One turn moves every row onto another: examples first, then more rows asked:
gol: -0.61,+0.76,-1.05,-0.02,-0.93,-0.12,+0.66,-1.88,+0.07,+1.24,+2.07,-0.73,+0.69,+0.46,-0.28,+2.52,+0.05,+1.43,+2.07,+1.31
Kag: -0.40,-1.48,+0.28,-0.56,-0.65,+0.60,+3.17,+0.45,+1.49,-1.37,-1.68,+0.35,-1.59,-1.88,+2.22,-0.15,-0.75,+0.18,+1.08,-1.87
pepul: -2.01,+3.11,-0.87,-0.81,+0.74,+0.99,-1.03,-1.18,+0.44,-1.19,+0.76,-0.99,+1.01,-0.55,+1.18,+0.26,+0.52,-2.06,-0.26,-0.60
mumim: -0.28,+2.25,-0.72,+1.72,+1.20,+1.20,+1.33,-1.24,+2.69,-0.25,+1.86,+0.54,-0.48,-0.18,+0.94,-1.48,-2.09,-1.43,-2.03,-1.81
voru: +2.14,+1.32,-1.19,-0.76,-0.14,+0.32,-0.01,+0.60,+0.58,-1.06,+1.14,+2.47,+1.74,-2.72,+1.31,+1.04,+0.55,+0.73,+0.77,+1.77
fem: -0.77,-1.31,+0.07,+3.37,-0.97,-0.74,-0.59,+2.74,+2.80,-0.43,-0.83,-0.35,-0.01,-0.99,+1.48,+0.53,+0.95,+0.25,-1.61,+0.63
nik: +1.76,-0.40,-1.47,+2.49,+0.79,+1.29,+0.61,-0.21,+1.18,+1.77,+0.26,+0.97,-1.10,+0.84,+1.46,+0.61,+0.96,-0.64,-0.27,-3.82
Rilo: -0.91,-1.75,+1.06,-0.90,-0.25,+0.08,+2.84,+0.50,+2.44,-1.87,-1.49,+0.41,-0.99,-1.42,+1.19,+0.27,-0.76,+0.26,+1.32,-1.67
fopa: -0.89,+1.93,+0.54,+1.15,+1.76,-1.71,+0.32,+0.71,-1.22,-0.20,+0.48,-0.21,+1.50,-0.99,-1.04,+1.66,+2.43,+0.59,+1.39,+1.14
Bok: -1.13,+0.00,+0.16,+1.96,+1.02,+1.69,+0.89,-0.06,-0.87,-2.13,+0.82,+2.74,+2.46,-0.62,+2.31,-1.14,+0.56,-1.61,+1.35,+1.24
nuvis: -0.21,+1.08,+1.83,+2.66,+1.47,+1.26,+3.03,+0.88,+1.79,-2.59,+0.13,+2.22,+0.73,-0.63,+1.19,-0.95,-2.37,+0.93,+0.19,+0.09
nilu: +0.44,-0.43,+0.22,+1.25,-0.56,-0.60,+1.60,-1.17,-0.77,-0.17,-3.88,+0.80,+0.60,+2.29,-0.58,-0.25,-0.49,+0.31,-1.32,+0.37
lebi: +2.34,+1.78,+0.83,+4.01,+0.42,-1.81,+1.56,-0.26,+3.69,-0.25,+0.75,+0.57,+0.57,+0.24,+0.56,-0.33,+0.05,+1.50,-0.06,+1.26
Tebos: -0.93,+1.18,-1.98,-0.62,+1.28,+1.46,+1.46,+2.19,-0.66,-1.50,+1.84,+2.32,-0.27,+1.42,+0.92,+1.08,+0.10,-1.49,+0.65,+0.81
Kitug: -0.88,+1.48,-2.22,+0.15,-0.36,-1.05,+0.71,-1.49,-0.59,+0.60,+1.58,+1.14,+0.17,+0.06,-0.38,-2.09,+1.93,-2.19,+1.18,+0.92
zudo: -0.36,+1.42,+0.89,+1.86,+0.31,-0.87,+3.27,-2.25,+0.94,+0.26,+1.06,-1.09,-0.37,+1.93,-1.62,+0.44,-1.57,+0.78,-0.57,-0.05
Misu: +0.75,-0.92,-1.41,+1.96,+1.58,+1.15,+0.50,-0.71,+1.24,+1.72,-0.33,+1.05,-1.46,+1.32,+1.07,+0.89,+1.50,-0.58,-1.24,-3.23
bevil: +0.99,-0.84,+0.06,+1.39,-1.28,-0.71,+1.29,-1.02,-0.99,-0.34,-3.34,-0.31,+0.68,+1.86,-0.30,-0.98,+0.30,+1.15,-1.32,+0.22
lobet: +1.89,+1.12,-0.92,+0.90,+1.50,-1.64,+0.61,+0.90,+1.36,-0.35,+0.45,+1.44,+1.32,+1.77,+2.72,+0.68,+1.29,+0.48,+2.68,+2.17
bupo: -0.53,-0.98,-1.24,+4.16,-1.20,-1.10,-0.52,+1.86,+2.38,-0.98,-0.42,-1.01,+0.29,-1.15,+1.34,+0.07,+0.66,+0.31,-1.72,+0.43

bupo moves to Rilo
bevil moves to fem
nuvis moves to mumim
Now find these:
Kitug moves to fopa
lobet moves to Bok

One turn moves every row onto another: examples first, then more rows asked:
tuza: -1.32,-1.80,+1.38,-2.24,+0.91,-3.18,+0.85,+0.26,-2.63,-1.18,-2.68,+0.80,-2.41,+0.31,+1.93,+0.17,+2.20,+0.11,+0.82,-1.48,-1.30,+1.57,-1.30,-0.91,+0.57,-2.51,+0.16,+0.96
pasen: -0.35,+0.10,+2.30,-2.77,+0.86,-4.69,+1.03,+0.59,-2.30,-3.19,-2.71,+0.74,-1.39,-1.92,+1.45,-1.13,-1.07,-1.63,-0.62,+1.51,-0.22,+1.85,-1.16,+0.55,+0.64,-0.44,-3.02,-2.76
potu: +0.48,-1.57,+2.69,-0.90,+2.47,-2.10,-0.39,+2.22,-3.65,-1.09,-1.96,+0.67,-1.00,+0.27,+1.53,-0.80,+0.93,-0.56,+1.35,+2.80,+0.80,+2.99,-0.61,+0.90,+1.92,+2.13,-1.95,-1.63
vikif: +0.48,+1.38,+2.30,-2.63,-1.80,-1.44,+0.38,-0.37,-0.33,-4.39,-1.98,+1.44,-0.58,-2.53,-1.07,-0.99,-0.90,-0.12,-1.09,-0.93,-0.40,-0.27,-0.68,+1.19,+1.57,+1.07,-2.36,-1.08
Fasud: +0.35,+0.65,+0.64,-2.77,-0.94,-0.37,+1.19,+0.03,-0.77,-0.33,-3.28,+0.77,+0.18,-3.70,-2.58,+0.33,+0.31,+0.65,+0.10,-2.46,+0.72,-3.36,+0.53,+1.15,+3.67,-0.37,-0.38,-0.90
piv: -0.50,+0.21,+0.84,-0.87,+0.88,-1.46,+0.99,-0.29,-2.37,+0.95,-1.96,+0.00,-1.32,+0.44,+0.85,+0.31,+1.42,+1.01,+2.87,-1.79,-2.32,-0.19,-0.90,-0.40,+0.83,-3.06,+0.38,+0.23
navo: +0.44,+1.20,+2.27,-3.21,-1.72,-3.39,+0.61,-0.44,-0.59,-3.33,-2.44,+1.34,-0.43,-3.97,-1.31,-0.48,-0.53,-0.44,-1.22,-0.98,-0.03,-0.65,-0.68,+0.49,+1.00,-1.08,-2.85,-1.61
gumen: +0.54,+1.18,+0.83,-2.26,-1.31,-0.01,+0.19,-0.42,-0.12,-1.46,-3.50,+1.07,-0.51,-3.00,-1.67,+0.18,-0.17,+0.29,+0.38,-3.53,-0.07,-1.85,+1.18,+0.86,+3.85,+0.70,-0.30,-0.68
tok: -0.32,-1.06,+1.69,-0.99,+0.83,-2.08,+0.01,-0.08,-3.19,-0.29,-1.12,-0.13,-1.34,+0.51,+0.56,+0.26,+2.77,+0.32,+1.92,-0.64,-1.40,+1.17,-0.87,-0.94,+0.37,-3.02,+0.23,+1.50
vipe: -0.50,+0.57,+2.51,-2.22,+0.98,-3.00,+0.94,+0.90,-2.06,-4.26,-2.62,+1.43,-1.58,-0.62,+1.53,-0.74,-0.60,-0.66,-0.49,+1.00,-0.55,+2.19,-0.71,+1.31,+1.30,+1.56,-2.84,-2.97
nog: +0.58,+0.59,+0.93,-2.83,-1.42,-1.46,+0.64,-0.55,+0.08,+0.33,-3.34,+0.92,+0.28,-4.21,-1.77,-0.11,-0.49,+0.02,+0.20,-3.26,+0.36,-2.11,+0.60,+0.36,+3.33,-1.24,-0.51,-0.86
pulok: -0.78,+0.02,+1.93,-3.12,+0.61,-3.44,+1.68,+0.85,-3.04,-4.34,-2.49,+0.84,-1.44,-1.81,+0.94,-0.49,-0.48,-1.32,-1.55,+1.91,+0.17,+0.93,-0.79,+1.33,+0.81,+0.45,-2.90,-2.21
Lufa: -0.81,-0.84,+0.99,-2.50,-0.53,-2.39,+1.40,+0.43,-1.56,-0.03,-3.17,+2.05,-2.08,-0.66,+1.31,+0.40,+0.81,+2.03,+1.35,-2.41,-1.80,-0.95,-2.53,-0.19,-0.17,-1.91,-1.20,-0.05
molav: +0.53,-2.34,+0.97,-0.91,+2.96,-1.89,-0.42,+1.49,-3.90,+3.50,-3.07,-0.25,-0.07,-1.27,+1.04,+0.11,+0.83,-0.77,+2.68,+0.77,+0.90,+1.37,+1.21,+0.10,+3.43,-0.18,-0.24,-1.24
ririn: +1.55,+1.23,+1.07,-1.98,-0.98,-0.45,+1.05,-0.28,-0.36,-0.31,-3.11,+1.19,+0.13,-4.36,-1.55,+0.11,+0.52,+0.11,+0.49,-3.14,-0.42,-2.85,+0.58,+1.37,+3.09,-0.86,-0.21,-1.15
sav: +0.08,-2.06,+1.11,-1.07,+3.34,-1.16,+0.27,+1.71,-4.63,+2.28,-2.27,-0.46,+0.14,-0.33,+0.62,+0.64,+1.58,-0.45,+2.08,+1.61,+1.32,+0.79,+1.38,+1.05,+3.83,+0.51,-0.12,-1.22
geta: +0.18,-0.02,+1.35,-1.24,-0.64,-1.26,+0.59,+0.07,-2.05,+0.78,-1.65,+1.21,-1.03,-0.55,-0.06,+0.42,+1.42,+2.25,+2.50,-1.63,-1.97,-1.37,-2.07,-0.23,-0.33,-2.38,-1.09,+0.52
mamef: -0.37,-1.74,+1.95,-1.83,+2.77,-2.85,+0.74,+1.67,-4.82,-1.22,-1.75,-0.07,-0.74,-0.24,+1.70,-0.25,+0.61,-1.39,+0.31,+3.48,+0.87,+2.22,-0.03,+1.20,+1.72,+0.79,-1.90,-1.69
Tev: +0.18,+1.05,+1.81,-2.44,-0.78,-0.73,+0.15,-0.11,+0.44,-1.31,-3.30,+1.01,+0.15,-4.75,-0.72,-0.10,-0.61,+0.55,-0.39,-1.99,-0.30,-3.34,+0.41,+1.06,+3.81,-0.07,-0.98,-1.32
Vup: +0.01,-2.06,+2.92,-0.93,+3.53,-2.39,-1.23,+1.83,-3.97,-0.65,-2.12,-0.19,-0.42,-1.51,+2.27,-0.27,+1.27,-1.11,+0.76,+3.46,+0.48,+1.80,+0.61,+0.59,+2.90,+0.91,-1.50,-1.34
vegi: +1.95,-1.11,+1.11,-0.90,+1.36,+0.26,-0.31,+0.32,-2.15,+2.58,-2.54,+0.23,+0.93,-2.88,-1.56,-0.17,+1.88,-0.02,+2.05,-1.66,+0.26,-1.41,+1.29,+0.90,+4.19,-0.65,+1.07,-0.13
Rogo: +0.35,-0.12,+2.50,-3.09,+0.69,-4.48,+0.89,+0.70,-2.79,-3.78,-2.50,+1.55,-1.83,-1.91,+2.25,-0.44,-0.33,-1.15,-1.01,+1.14,-0.41,+0.95,-1.20,+1.78,+0.77,+0.52,-3.06,-2.32
mab: -0.64,-2.04,+1.81,-2.69,-0.61,-2.99,+0.43,+0.65,-2.35,-1.31,-2.37,+2.02,-2.09,-0.65,+1.02,+0.29,+2.15,+1.39,+0.44,-1.28,-0.95,+0.41,-2.45,-0.74,-0.61,-1.81,-1.32,+1.29
Durat: +1.29,-1.23,+0.97,-1.33,+0.43,-0.62,-0.82,+0.46,-2.20,+3.29,-2.80,+0.36,+0.91,-3.25,-1.68,+0.73,+1.39,+0.40,+2.10,-1.71,+1.12,-1.20,+1.67,-0.03,+3.78,-0.75,-0.06,-0.15
fom: +0.49,-1.72,+1.21,-0.47,+2.97,-0.66,-0.63,+2.15,-3.46,+1.83,-3.47,+0.25,-0.95,-0.21,+0.94,+0.41,+1.69,-0.17,+2.83,+0.20,+1.12,+1.40,+1.29,+0.54,+4.17,+1.74,+0.09,-1.24
sidiz: -0.04,+0.92,+1.47,-3.54,-1.50,-2.04,+1.62,+0.02,-0.94,-3.87,-2.78,+1.17,-0.69,-3.56,-1.49,-0.56,-0.68,-0.36,-1.67,-0.65,+0.31,-1.86,-0.89,+1.31,+1.57,-0.05,-2.20,-1.29
tatil: +0.78,-2.44,+2.47,-2.01,+3.09,-3.77,-0.47,+1.33,-4.60,-0.91,-1.90,+0.55,-1.05,-0.46,+2.25,-0.70,+1.08,-1.30,+0.55,+2.62,+0.26,+2.37,-0.49,+1.31,+1.87,+0.78,-1.78,-1.31
Nima: +0.96,-0.35,+1.77,-0.99,+0.78,+0.53,-1.16,+0.50,-1.19,+1.75,-2.53,+0.08,+1.08,-3.90,-1.08,+0.41,+1.01,+0.67,+1.50,-0.98,+0.45,-2.74,+1.63,+0.64,+4.75,+0.02,+0.17,-0.28
Rivid: +0.26,-1.65,+1.75,-0.42,+3.44,-0.49,-1.11,+1.38,-3.04,+2.28,-2.81,-0.60,+0.32,-1.99,+1.29,+0.25,+1.23,-0.46,+2.15,+1.03,+0.46,-0.12,+1.90,+0.58,+4.87,+0.40,+0.40,-1.05
Lam: -0.06,+0.69,+2.97,-2.94,-0.67,-2.58,+0.03,+0.33,-0.49,-4.24,-2.61,+1.43,-0.61,-4.26,+0.28,-0.63,-0.61,-0.13,-1.75,+0.46,-0.30,-1.48,-0.85,+1.11,+1.84,+0.47,-2.89,-1.69
miro: +0.38,-1.74,+2.30,-1.30,+2.67,-3.78,-0.46,+1.66,-4.56,-0.21,-2.18,+0.21,-0.76,-1.00,+1.52,-0.29,+0.80,-1.24,+1.28,+3.06,+0.57,+2.86,-0.05,+0.20,+1.12,+0.06,-2.65,-1.97
saf: -0.81,-0.64,+3.00,-2.42,+2.03,-3.64,+0.06,+1.22,-2.35,-3.73,-2.83,+0.74,-1.35,-2.36,+2.68,-0.81,-0.40,-1.25,-1.12,+2.48,-0.27,+1.12,-0.59,+0.97,+2.03,+0.84,-2.59,-2.39
kedi: +1.47,-0.95,+0.99,-0.98,+0.25,+0.86,-1.18,+0.86,-1.70,+1.68,-2.84,+0.29,+0.05,-2.05,-1.66,+0.08,+1.40,+0.39,+2.18,-1.80,+1.25,-1.04,+1.32,+0.40,+4.41,+1.25,+0.60,+0.68
bav: +1.04,-2.52,+1.44,-0.97,+3.87,-1.69,-0.66,+1.13,-4.37,+2.12,-2.71,+0.07,-0.06,-0.83,+0.86,+0.08,+2.16,-0.74,+2.16,+0.55,+0.29,+1.30,+1.40,+0.98,+3.97,+0.04,+0.39,-1.08
gizep: +1.32,+1.31,+2.13,-3.07,-1.78,-2.54,+1.22,-0.09,-0.59,-3.36,-2.27,+1.70,-0.83,-3.96,-0.10,-0.62,-0.62,-0.51,-1.12,-1.05,-0.42,-1.70,-1.31,+1.69,+1.02,-0.20,-2.34,-1.37
fipo: +0.75,-1.08,+0.68,-1.48,+1.17,+0.30,+0.24,+0.91,-2.56,+2.82,-2.52,-0.15,+0.86,-2.15,-1.83,+0.46,+1.38,+0.56,+1.94,-0.92,+1.47,-2.02,+1.32,+0.97,+4.59,+0.01,+0.60,-0.29

tatil moves to Rogo
pulok moves to sidiz
Lufa moves to geta
Now find these:
Vup moves to saf
kedi moves to fom
pasen moves to navo

One turn moves every row onto another: examples first, then more rows asked:
Zep: -1.79,+1.81,+0.62,+0.21,+1.77,+1.11,+2.48,+0.96,+1.34,-1.27,+0.24,-2.02
sufaz: +2.89,+0.76,+0.01,+2.28,-0.01,+0.15,-0.33,+2.08,-0.17,-1.89,+0.38,+0.14
suvit: +2.42,+0.71,+0.54,+3.11,-0.37,+0.54,-0.49,+1.25,-0.82,-1.39,+0.97,-0.47
bizaz: -0.02,-0.86,-0.32,-0.63,+0.82,+1.63,-1.25,-0.55,-0.31,-2.06,+0.20,-3.85
vana: +1.09,+2.51,-1.33,+0.30,+0.52,+0.48,-2.07,+0.15,-0.21,+0.94,+0.86,-1.36
nug: +0.57,+1.97,-0.22,-0.89,+0.23,+0.81,-2.84,+0.88,-0.86,+0.84,+0.35,-1.14
kez: +0.46,-0.54,-0.56,+0.76,-2.82,-1.73,-0.55,-0.15,-1.08,-2.06,+0.65,-1.42
Gedo: +1.02,-0.31,+2.42,+1.36,+0.32,+1.54,-1.30,-1.23,+2.20,-2.44,+1.23,-1.30
fazu: -0.28,+0.76,+0.44,-0.50,-0.43,-1.41,-2.15,-1.93,+0.43,-0.78,+2.87,+0.57
Pomez: +0.09,-0.64,-0.21,-0.39,+1.46,+0.37,-1.78,-0.37,-0.07,-1.68,-0.18,-3.95
nam: +0.22,-0.23,-0.90,-0.08,+0.72,+0.23,-1.45,-0.02,+0.14,-1.67,-0.32,-4.27
pelep: -2.03,-1.22,-1.32,-1.40,+0.59,-0.44,+1.26,+0.01,+1.80,+0.55,+0.95,+0.67
Biva: -1.44,-0.78,+1.06,+0.12,-0.32,-0.55,+2.13,+2.16,-0.73,-2.17,+1.67,+1.58
tusog: +2.01,+1.40,+1.06,+2.75,-0.29,+0.43,-1.15,+1.70,-0.94,-1.31,+1.16,-0.18
fesa: -1.28,-0.78,+1.44,+0.49,+0.46,+0.70,+2.02,+1.83,-0.75,-1.91,+1.60,+1.97
dusaz: +0.66,+0.15,+3.05,+1.05,+0.56,+1.26,-2.09,-0.71,+1.13,-2.70,+1.32,-0.96
zivi: +2.59,-0.23,+0.28,+2.08,-1.26,+0.57,-1.05,+1.92,-0.36,-0.52,+0.05,-0.19
lef: -1.59,+1.19,+1.62,+0.43,+1.36,+1.55,+2.31,+1.21,+2.20,-1.51,+0.42,-1.87
Nud: -0.07,+1.39,+1.10,-0.51,-1.18,-1.69,-2.61,-1.31,+1.43,-0.65,+1.52,+0.03
varu: -1.98,+2.05,+0.65,+0.48,+0.44,+1.88,+1.90,+0.42,+0.22,+0.28,+1.95,+0.94
gekun: -2.01,-1.53,+1.48,-2.45,+0.91,+1.35,+1.51,+0.51,+0.76,-1.80,+0.36,-0.05
tanit: -0.39,-0.74,+1.10,-0.29,+0.38,+0.53,-1.65,-0.23,-1.35,-1.75,+0.22,-4.01
zefa: -0.09,+0.50,+0.20,-0.82,-1.26,-0.74,-2.80,-1.57,+0.55,-1.24,+1.94,+0.99
fupi: +0.94,+1.68,-1.05,-0.21,+1.59,+0.55,-2.01,+0.31,-0.64,+1.32,+1.50,-0.84
seba: -0.39,-0.58,+0.37,-0.65,-1.09,-0.67,-2.96,-1.70,+0.75,-1.17,+2.08,+0.62
ridef: -1.05,+1.29,+1.57,-0.01,+1.70,+0.88,+2.80,+0.66,+2.07,-0.71,+0.38,-1.78
mudu: +0.47,-1.56,-1.47,+0.07,-1.03,-2.27,-1.47,+0.09,-0.77,-2.19,+0.54,-1.29
dus: -1.36,-0.83,-0.95,-2.22,+0.98,+0.00,+1.51,+0.56,+0.94,+1.17,+0.69,+0.67
rebik: +1.09,-0.88,+3.05,+1.45,+0.48,+0.42,-2.00,-0.19,+1.67,-1.55,+0.77,-1.68
dumu: -2.26,-1.72,+1.12,-1.84,+0.73,+1.42,+1.18,+0.85,+1.52,-2.35,+0.15,-0.62
Fede: +0.76,-0.11,+2.87,+1.12,-0.38,+1.36,-2.23,-0.41,+1.06,-2.97,+1.11,-0.41
povi: +0.78,-1.89,-1.32,+0.49,-1.31,-1.64,-0.93,-0.01,-1.15,-2.55,+0.59,-1.12
dabif: -2.23,-0.63,-1.15,-1.45,+0.94,+0.00,+1.00,+0.52,+1.38,+1.50,+1.38,+0.11
nalum: +0.70,+2.31,-0.71,+0.92,+0.64,+0.91,-2.01,+0.27,-0.39,+1.05,+1.14,-2.04
Kugag: -2.02,-1.60,+1.21,-1.63,+1.07,+1.13,+0.99,+0.77,+1.85,-2.29,+0.37,+0.78
Zisa: -2.31,+1.66,+1.00,+0.01,+0.12,+1.03,+1.40,+0.15,+0.73,+0.61,+2.67,+1.03
rone: +0.65,-0.69,-1.23,-0.04,-1.36,-1.82,-0.32,+0.40,-1.38,-3.41,+0.71,-0.93
Pavil: -1.54,+2.10,+1.23,-0.21,+0.14,+0.68,+2.32,-0.01,+0.50,+0.38,+2.08,+0.87
bom: +0.01,-0.61,-0.46,+0.27,+1.31,-0.93,+3.30,+1.91,+0.71,-0.30,-0.03,-0.78
mekeg: -0.52,-0.07,-0.70,+0.90,+1.13,-1.38,+2.76,+2.68,+0.45,-0.47,+0.43,-0.56
nudan: -1.22,-0.50,-1.05,+0.54,+1.41,-1.58,+3.00,+1.58,+0.49,-0.64,+0.39,-1.12
Sume: -1.20,-0.42,+1.60,-0.17,-0.34,+0.16,+2.87,+1.30,-0.93,-2.14,+1.42,+1.28

tusog moves to Fede
dus moves to bom
Now find these:
dabif moves to mekeg
rebik moves to Nud
Gedo moves to fazu
Pomez moves to vana
varu moves to fesa

